In the rows, zero is written as 128.
X: rows in a few groups, each row roughly a mix of its group's directions
X (139 x 10)
[[120 112 117 117  99  69 107 143 133 142]
 [140 128 111 160 158 178 113 146 117 112]
 [ 99 163 134  94 136 172 126 109 119 141]
 [116 145  79 134 127 149 129 164 104 103]
 [106 127 131 125 117 168 110 122  77 104]
 [107 144 103  85 154 111 107 122 138 160]
 [108 146 173 135 134 172 145 124 105 142]
 [154 120 150 126 112  78 122 141 168 125]
 [105 118  76 100 151 135 112 135  99 127]
 [156 111 138 140 106  92  82 113 143 141]
 [113 110  81 117 103 126 108 155  95 122]
 [146 127 147 109 109  74 140 135 163 126]
 [146 101 128 114 103  86  97  99 128 109]
 [130 142 127 165 146 163 129 130  99  85]
 [105 111  80 112 152 160 138 131 113 106]
 [119 142 130 102  86 123 153  88 101 121]
 [156 111 125 138 130 158 126 163 175 144]
 [123 136 140 103  90 122 155 162 113  92]
 [131 148 156 147 138 189 114 141 130 132]
 [163  92 115 173 139 129 143 134 124 102]
 [122 121 103  80 141  88 150 129 141 146]
 [137 151 130 161 100 162 142 107  90 132]
 [129 111 132 148  85  87 100 127 105 116]
 [125 113 144  64 102 135 118 128 117 111]
 [131 145 134  78 120 164 103 145 151 139]
 [144 117 106 116 138 110 167 175 131 104]
 [143  96  75 125 115 109 100 140 146 130]
 [104 123  76  96 137 149 126 146 105 122]
 [120 143 147 156  82 145 111 119  94 106]
 [128 133 150 113 148 192 114 114 123 137]
 [166 114 139 122 131  99  96 106  96 106]
 [145 124 153 164  96  97 155 140 142 150]
 [148 117 135 123  96  88  94  96 125 146]
 [120 111  70 100 137 109 104 133 114 121]
 [141 113 147  98 135 114 130  75 160 137]
 [122 133 138  98 165 168 152 113 153 147]
 [130 132 114 163 142 165 148 147 154 166]
 [162  94 104  99 112 122 140 145 164 124]
 [139 123 166 164 132 167 151 119 138 102]
 [142 122  85  82 121 152 142 141 153 130]
 [144 157 109 149 102  78 144 140 142 121]
 [122 114 127 110 132 123 165 138 189 119]
 [113 140 129  98 146 116  99 104 148 175]
 [121 141  83 102 133 137  95 132  99 156]
 [144 110 128 173 109 111  82 148 124 131]
 [119 148 158 127 156 151 175 111 136 149]
 [112 145 158 132 105 172 161 110 107 131]
 [146 141 154 147 148 113 148 128 168 169]
 [133 131  89 121 107  89 144 113 142  88]
 [ 93 164 106 138 120 119 143 144 135 172]
 [130 129 103 107 157 175 163 142 118 116]
 [129 102 160 121 102  81 130  96 133 120]
 [134 147 174 139  97 131 145 126 115  86]
 [164 142 147 137 153 149  87 120 142  97]
 [145 126 159 159 149 128 132 159 174 125]
 [132 108 131 116 144 119 171 168 158 107]
 [102 139 140 132  80 147  91 146 107 129]
 [113 116  88 126 157 160 117 148 117  92]
 [104 147 153 146 126 145 158 111 150 172]
 [132 167 114 176 126 139 132 161 130 106]
 [126 167 110 136 162 163 165 138 124 130]
 [134 132 162 124 131 113 164 143 179 143]
 [109 126  94 158 150 157 123 171 141 129]
 [104 144 145 159 103 109 165 119  93 121]
 [105 143  80 110 134 152 159 141 144 109]
 [133 136  89 109 150 139 147 155 172 113]
 [147 120 169 139 136  90  98 128 157 112]
 [159 125 148 137  99  75 133 128 151 134]
 [127  87 112 158 144 113 120 149 119  85]
 [124 125 131 111  98  76 129  89 122 146]
 [110  99 140 118 159 142 160 125 173 117]
 [121 113 133 145 152 167 118 155 143 173]
 [167 100 105 162 131 128 158 139 155 123]
 [156  95 103 124 124  78 135 124 149 113]
 [109 129 115 125  93 159 143 126  86  96]
 [124 145  99 128 107  65 137 136 136 126]
 [120 158 161 141  96 167 129 141 108 107]
 [111 104 119 123  92  85 141 145 145  97]
 [ 88 124 110 132  79 125 123  93 120 138]
 [115 128 144 111 153 170 127  88 111 156]
 [ 96 136 139 108 121 185 137 102 117 127]
 [133 135 143 131 143 135 143 129 188 165]
 [105 126 104 113 152 156 166 125 152 161]
 [128 130 155 119 104 112  91 101  85 114]
 [140 142 179 172 126 157 128 137 125 130]
 [134 124 123 136  97  74 140 110 162 116]
 [123 115 178 138 117 115 124 110  79 131]
 [141 124  95 165 139 146 105 159 105 101]
 [101 127  94  98 153 175 127 135 119 128]
 [136  82 154 174 142 110 131 118 118 120]
 [141 134 124 100 109  82 136  96 108 100]
 [154 125 120 125 104  68 125 137 147 108]
 [117 134 134 103 171 172 159 144 124 125]
 [117 102  63 112 137 138 120 141 135 125]
 [ 98 119 110  82 134  90 149 113 144 130]
 [121 121 106 107 174  92 124 121 161 144]
 [ 92 152 149 133 132 159 134 121 116 176]
 [140 111 112  90 160 141 128 161 156 105]
 [115 112 141 126 147 153 152 141 181 153]
 [123 105  85  96 144  99 124 140 160 135]
 [113 133  95 115 165 166 142 153 123 103]
 [132 150 146 160  94  84 155 128 121 137]
 [138 133 128 182 114 112 147 162 151 143]
 [107 148  87 142 112  85 151 142 116 118]
 [147 118  92 105 165 101 126 146 142 157]
 [100 117 131 167 145 139 156 107  86 132]
 [124 120 159 121 105 130  89 104  93 157]
 [137 141 112 102 104  87 167 103 144 129]
 [103 137  84 118 145 164 146 122  96 135]
 [129 126 102  91  97  88 134 109 119 101]
 [ 97 134  99 101 166 165 124 145 134 122]
 [123 138 183 144 121 163 153 135 138 148]
 [155 121  98 133 112  86 108 147 137  93]
 [152 116 109 147 116  71 138 137 155 126]
 [130 149 100 123 153 136 171 157 154 107]
 [167 131 160 154 108 141 122 160 155 116]
 [158 146 151 122  98 102 119 129 119  80]
 [120  97  86 141 160 156 142 138 145 149]
 [141 139 114 113 175 169 132 162 130 123]
 [109 156 141  96 110 127 165 127  90 110]
 [138 117 176 157 114  90 128 142 104 125]
 [119  95 131  74 113 111 107 138 121 104]
 [150 111 134 141  96 115  92 104 130 170]
 [128 128  63 139 156 141 137 146 128 119]
 [ 97 117 127 128 154 185 126 129 120 154]
 [130 138 111 117  78 101 128 147  87 120]
 [149 162 130 167 118 126 108 108  90 111]
 [117 100 116 118 104  96 132 167 143  92]
 [127 124  93 106 137 125 147 157 175 105]
 [139 101  73 134 143 119 111 142 160 132]
 [111 160 119  91 147 175 125 134 118 145]
 [130 157  96 138 115 122  92 127  80 124]
 [133 125  94 105 156 161 117 168 125 108]
 [146 123 123 175 155 138 116 145 157  96]
 [143  95 148 128 106 100  79 128 108 123]
 [124 153 183 136  98 126 149 135 137 107]
 [101 107 114  99 144 155 109 138 100  91]
 [160 114 135 123 156 122 110 180 122 104]
 [143 137 112 129 106  67 134 134 156 140]]

the one row of each list that fits no group (the others fit one group, some only roughly)
  z963: [145 133 120 136 102  77 163 113 141 147]
  z504: [113 105  96  76 143 123 155 120 133 143]
  z211: [114 134 123 117 112 118 132  60 111 140]
  z521: [142 153 126 167 113 145 153 141 103  89]
  z717: [144 110 109 124 105  98  99 137 129  78]
  z527: [143 125 155 166  88 107 106 101 117 132]
  z150: [145 117 106 116 100 109  96  86 156 124]
  z346: [119 141  96 147 102 120 110 131  87  91]
  z238: [124 114  78 107 157 139 107 157 126 147]
  z768: [ 86 138 103 117 148 172 126 132 108 147]
  z721: [125 150 100 179 121 112 160 143 128 147]
  z296: [148 122 132 121 114  88 152 136 178 110]
  z944: [117 137 118 132 150 161 137 148 114 185]
  z156: [124  96 133 119 115  67 128 119 151 140]
  z484: [125 118 146 140 105 110 102 102  90 168]

z484
  z263: [150 120 127 124 168 165 110 145 132  88]
  z614: [154 110 177 153  93 109 140 132 131 123]
  z759: [138 150 175 111 120  92 139 119 114 159]
  z131: [110 115  86 105 170 151 107 115 129 140]
  z406: [169 126 122 164  90 101 112 119 135 114]
  z383: [123 150 127 131 138 177  83 138 111 146]
  z943: [136 127  68 123 157 104 138 111 145 128]
  z863: [121 151 132 122 163 179 141 129  96 136]
  z824: [152 119 140 149  83 123 105 150 117  91]
  z95: [116 143 103 112 137 164 158 124  99  90]

z263
  z20: [139 115 112 155 107 133  96 181 115 123]
  z647: [111 162 101 134 140 176 133 108 116 153]
  z516: [116 125 173 130 141 153 149 163 160 136]
  z569: [113 144 155 122  78  92 136 123 151 123]
  z828: [148 106 102  99 115 107 154 106 111  91]
  z105: [117 116 169 118 129 157 102 138  98  93]
  z45: [145 134 181 154 138 163 116 109 133 141]
  z371: [143 132 144 133 118 108 134  78 153 168]
  z707: [144  89 110 119 125  78 124 135 160 134]
  z895: [145 100 101 135 121  85 161 127 149 150]
  z550: [113 143 113  94 139 174  96 145 133 109]
  z635: [113 153  98 150 148 181 140 139 123 138]

z569
  z601: [145 153 119 112 106  71 138 111 147 133]
  z715: [138 152 139 139  90 161  98 146  96 133]
  z591: [144 142 113  95 161 127 158 129 163 156]
  z848: [126 137 140 122 101  63 123 120 113 113]
  z423: [129  86  94 113 148 148 111 155 139 102]
  z203: [137 130 186 155 104 132 122 105 145 137]
  z367: [143 113 144 137  92  73 112 137 133 144]
  z413: [159 117 151 135  82  91 111 132 145 119]
  z869: [134  95  69 124 149 115 138 132 147 132]
  z68: [141 150 145 114 108  89 131  89 113 159]
  z43: [ 95 172  91 123 136 161 124 142 125 137]

z591
  z345: [138  96  97  92 140 126 137 145 109  89]
  z224: [107 116 116  95 116  81 106 115 138 158]
  z87: [116 136 129 122 116 139 106  96  74 100]
  z724: [128 113 155 132 149  92 147 133 179 124]
  z804: [118 149 176 116 114 143 164  98 125 142]
  z698: [139 107 101 139 152 168 109 158 147 105]
  z528: [119 152 151 125 126 127 126  88  73 126]
  z227: [146 126 176 160 123 132 114 105 147 160]
  z767: [155 111 140 152 129  92 165 150 150 109]
  z368: [164 111 144 123 121  75 124 111 138 102]
  z580: [143 110  98 134 176 115 114 159 149 140]
  z940: [142 140 103 138 115  69 137 129 121  97]
  z687: [105 148 151 100 118 162 114 133  92 101]
  z956: [131 102 151 132 101  91 106 123  90 106]
  z311: [121 122 120  91 119 102 108 155 116  81]

z345
  z653: [104 146 117 116 162 147 157 111 115 170]
  z921: [124 127  79 138 162 149 140 159 145 144]
  z816: [134 114 185 135 101 133  90 128 130 123]
  z827: [163 124 108 172 107 124  98 129 118 100]
  z670: [109 127 122 138 111 166  89 112 111 165]
  z627: [119 141 119 145  94  87 149  88 115 118]
  z212: [ 89 111 149 110 121 161 134 113  86 136]
  z47: [121 121 132 145 169 160 151 144 152  91]
  z251: [141 128  90 103 119  80 108 128 102 118]
  z7: [115 168 124 155 111 147 160 123  90 117]
  z732: [139 106 110 122 136 104 118 138 184  99]
  z748: [127 159 154 109 118  86 144  93 108 124]
  z400: [141 119  95 102 174 132  99 147 146 124]

z400
  z202: [149 144 186 141 145 159 128 137 117 140]
  z268: [113 122  92 105 108 120 112  97 102  92]
  z436: [123 171 126 142  95 117 150 141  98  98]
  z960: [153 118 162 156 133  98 125 171 146 134]
  z936: [128  95 168 117 112  96 131 107 136 163]
  z823: [164 126  81 144 128 119 144 146 157 104]
  z593: [148 167 172 143 133 156 118 105 131 145]
  z596: [144 133 143 128 130  87 161 120 176 117]
  z351: [116 118 147 114 107 140  96  95 125 176]
  z757: [144  92 147  92 144 106 129 152 138  94]
  z79: [114 152 110  94 114  97 120 126  98  90]

z202
  z597: [149 129  99 134 129 102 128 171 125  84]
  z964: [141 150 128 169 116 112 132 142 175 154]
  z118: [ 88 147 166 110  99 111 122 105 145 122]
  z373: [143 112 111  64 134 136 114 115 149 136]
  z488: [154 118 124 104 118  90  98 105  92 118]
  z718: [128 107  93 127 114  87 155 121 107  97]
  z310: [121 151 127 137 120 187 113 120  92 120]
  z446: [109 131 137 117 117 151 113  78  94 154]
  z402: [103 145 118 114 150 183 102 139 112 121]
  z745: [146 124  83 132 132  81 154 113 144 125]
  z929: [106 126  95 101 135 165 129 137 171 141]
  z922: [114 127 140 132 139 168 118 120 107 184]
  z174: [123 131 188 134 137 128 104 109 115 158]
  z770: [131  91 151 143 140 176 117 159 141 128]
  z455: [114 109 101  79 135 108 165 120 131 140]

z488
  z244: [ 97 125 101 108 139 171 154 156 114 127]
  z924: [156 144 132  75 130 140  97 108 147 136]
  z223: [136 130 165 182 133 152 139 128 130 154]
  z494: [131 122 152 110 162 149  93  97 141 157]
  z205: [105 137 132 145 155 157 170 128 116 165]
  z692: [145 141  90 138 132 115 133 163 108  85]
  z478: [115 134  95 122 148 150 122 164  83 112]
  z462: [149 113 156 115 134 128  94  77 131 146]
  z414: [102 150 100 137 138 156 173 155 140 123]
  z916: [124 129 146 166 115 175 120  98 112 148]

z205
  z639: [ 98 145 115 149 103 115 108 112  78 131]
  z713: [136 140  80 146 109  97 153 149 135 106]
  z610: [146 125 131 187 134 105 143 133 152 151]
  z10: [111 118 114  98 149 160 130  94  89 115]
  z933: [ 84 104 117  90 109 110 120 107 134 150]
  z900: [118 117 159 134 105 111 128  94 165 163]
  z652: [102 133  88  95 123 152 133  89 120 114]
  z885: [157 122 149 136 117  86 147  96 146 157]
  z281: [137 126 143 125  73 117  95 146 110 152]
  z703: [120 123 144 117 116  84 138 114 145 180]
  z441: [161 140 173 145 128 109  97 116 155 135]

z639
  z948: [119 135 113 166 113 109 120 179 128 101]
  z96: [133  96 131 159 152 173 119 151 135 107]
  z432: [149 116 163 124 106  81 134 138 155 147]
  z742: [119 102 163 107 119 126 118  84 149 156]
  z109: [135 125  92  96 177 147 117 141 112 135]
  z781: [ 96 160 170 135 106 130 126 128  90 125]
  z902: [149 132  97 123 137 108 142 163 126  79]
  z984: [124 117 103 118 141 162 144 144 161 173]
  z524: [ 92 151  85 142 109 157 141 144 112 126]
  z102: [153 108 163 151 103 111  89 117 147 119]
  z648: [127 166 116 171 122 128 144 150  89 121]
  z362: [137 161 164 168  99 133 150 132 112 129]
  z165: [131 143 133  95 144  68 128 108 123 141]

z109
  z750: [136 147 163 167 134 107 163 156 136 138]
  z702: [128 111 158 137 130  90 141  97 139 171]
  z590: [163 105 162 122 156 111 112 142 161 142]
  z356: [116 127 140 150 165 181 133 154 137 135]
  z139: [123 105 117 117 102  98 119 140 184 131]
  z890: [103 163 101 131 120 122 124 146  99  85]
  z135: [111 114  92 127 118 109  97  89  98 140]
  z691: [147 161 100 140 124 156 130 152 120  83]
  z97: [138 107 152 119 106  84 121  85 144 128]
  z954: [ 95 130  96  86 154 135 149 119 112 108]
  z738: [153 117 123 147 123  91 162 159 160 137]
  z127: [138 107  64 129 116 129 123 135 131  98]
  z837: [116 148 117 117 108 153 183 154 115 116]
  z532: [128 150  96 131 148 144 167 173 128 122]
  z376: [134 138 163  94 104  77 128 123 118 125]

z738
  z506: [111 137 131 146 167 166 166 119 149 137]
  z655: [103 150 145 115 157 151 160  86 122 138]
  z856: [124 103 109 145 163 158 105 153 162 120]
  z583: [116 104 113 129 172 179 114 120 127 128]
  z720: [149 136 127 186 137 155 137 152 142 111]
  z260: [144 133 114  95 169 154 146 151 130  97]
  z876: [127  96  96 115 149 178 141 142 128 114]
  z857: [137  82 146 102 154 152 131 122 164 124]
  z620: [128 121 145 138 153 129 125 111 169 180]
  z549: [133 133 128 111 166 182 114 140 128 155]

z857
